(in the rows, 128 means zero)
Each path below is one point turned by a fixed rotation once a step. After each direction that follows a path, write how fast that rotation turns it, in deg/step (0 if it stays still).
Each turn is a multiple of 5 degrees from 10 to 175, or 0.
Each row of a path follows its step; steps can be skipped.
Path 1:
step 0: [108 121 124 127 120 140 116 119 137 132 132 129 137 121 122 118 137 123
 110 129 137 129 113 129 120 116 128 137 137 128 121 117 140 125 134 126
 134 129 120 134 128 131 131 130 121 139 132 115]
step 2: [141 138 123 130 126 119 142 108 127 125 135 108 121 133 140 126 135 116
 129 132 128 133 137 117 125 115 130 134 128 132 112 127 121 135 126 132
 127 125 127 130 129 146 125 139 132 134 118 130]
step 3: [122 129 119 143 126 129 126 117 128 136 125 141 147 130 128 121 145 135
 121 130 130 130 126 129 129 112 125 133 114 134 118 131 140 121 129 127
 115 128 128 137 135 128 126 128 131 105 138 129]
step 5: [138 124 125 119 118 122 115 113 130 125 133 116 117 129 119 119 131 126
 126 114 135 121 123 112 129 123 122 146 121 124 118 134 126 117 124 126
 133 126 127 114 117 124 120 129 141 137 128 113]
step 7: [138 128 133 146 127 126 141 128 131 130 115 131 129 135 141 121 138 131
 119 137 126 119 146 127 122 126 120 121 125 121 133 130 122 110 118 130
 145 133 117 129 126 130 141 133 122 134 115 130]
step 9: [118 126 139 130 124 122 140 120 125 149 131 136 130 147 120 127 130 126
 118 129 139 123 124 128 134 129 132 135 135 112 130 132 141 132 131 124
 118 135 142 130 112 119 117 121 128 132 121 140]
step 10: [140 121 124 121 123 123 144 132 117 121 123 125 128 142 130 123 128 108
 115 136 135 123 130 119 130 125 137 129 130 139 110 117 118 117 123 138
 129 140 118 124 133 132 125 135 135 137 125 129]
step 11: [119 121 133 127 127 129 129 116 144 120 123 119 137 138 128 123 153 142
 129 130 120 133 129 119 138 114 127 130 124 143 124 133 131 130 128 127
 125 125 117 119 133 114 125 130 127 119 144 128]
step 12: [125 120 141 143 115 118 130 133 119 131 125 128 124 129 136 127 127 133
 137 129 131 119 127 132 138 110 132 120 135 110 130 131 133 134 123 124
 116 129 121 145 131 117 131 135 129 125 109 121]
step 13: [133 123 125 123 126 124 121 113 126 131 131 121 135 131 129 136 125 121
 115 113 133 127 123 106 127 134 128 130 123 112 128 133 119 110 120 140
 137 137 130 139 131 129 123 144 125 132 128 114]
Speeds:
[126 131 129 129 128 129 127 132 129 125 126 127 132 133 128 130 128 130
 125 124 131 128 125 129 129 126 128 133 127 130 130 128 127 131 130 125
 131 126 130 128 129 128 125 125 124 122 129 127]  135
[130 126 129 123 124 129 125 128 127 127 130 126 128 129 131 128 130 125
 125 129 127 131 127 126 129 128 130 130 125 130 131 133 131 131 125 130
 124 127 124 133 129 129 129 126 129 125 125 131]  40
[133 127 129 129 128 126 133 130 127 129 125 128 130 129 131 125 127 127
 129 126 124 128 127 124 124 132 131 128 129 129 131 128 126 129 128 124
 132 130 127 130 127 130 126 129 131 128 126 124]  130
[127 131 128 127 128 131 134 129 125 126 127 129 128 128 127 126 127 125
 128 127 123 133 129 126 130 127 124 133 127 128 125 127 125 131 128 129
 129 124 124 125 129 122 130 125 130 131 128 129]  80
[134 125 127 125 131 128 128 128 126 125 124 132 128 132 127 133 126 131
 127 127 129 130 129 130 130 126 127 126 130 125 127 128 126 127 125 131
 133 127 126 131 128 131 128 128 129 131 128 130]  125
[134 128 129 132 129 125 127 129 128 133 129 126 128 125 125 132 130 126
 129 125 130 133 127 128 131 127 131 129 129 125 128 130 124 131 129 130
 124 129 129 125 126 128 125 125 126 130 126 126]  100
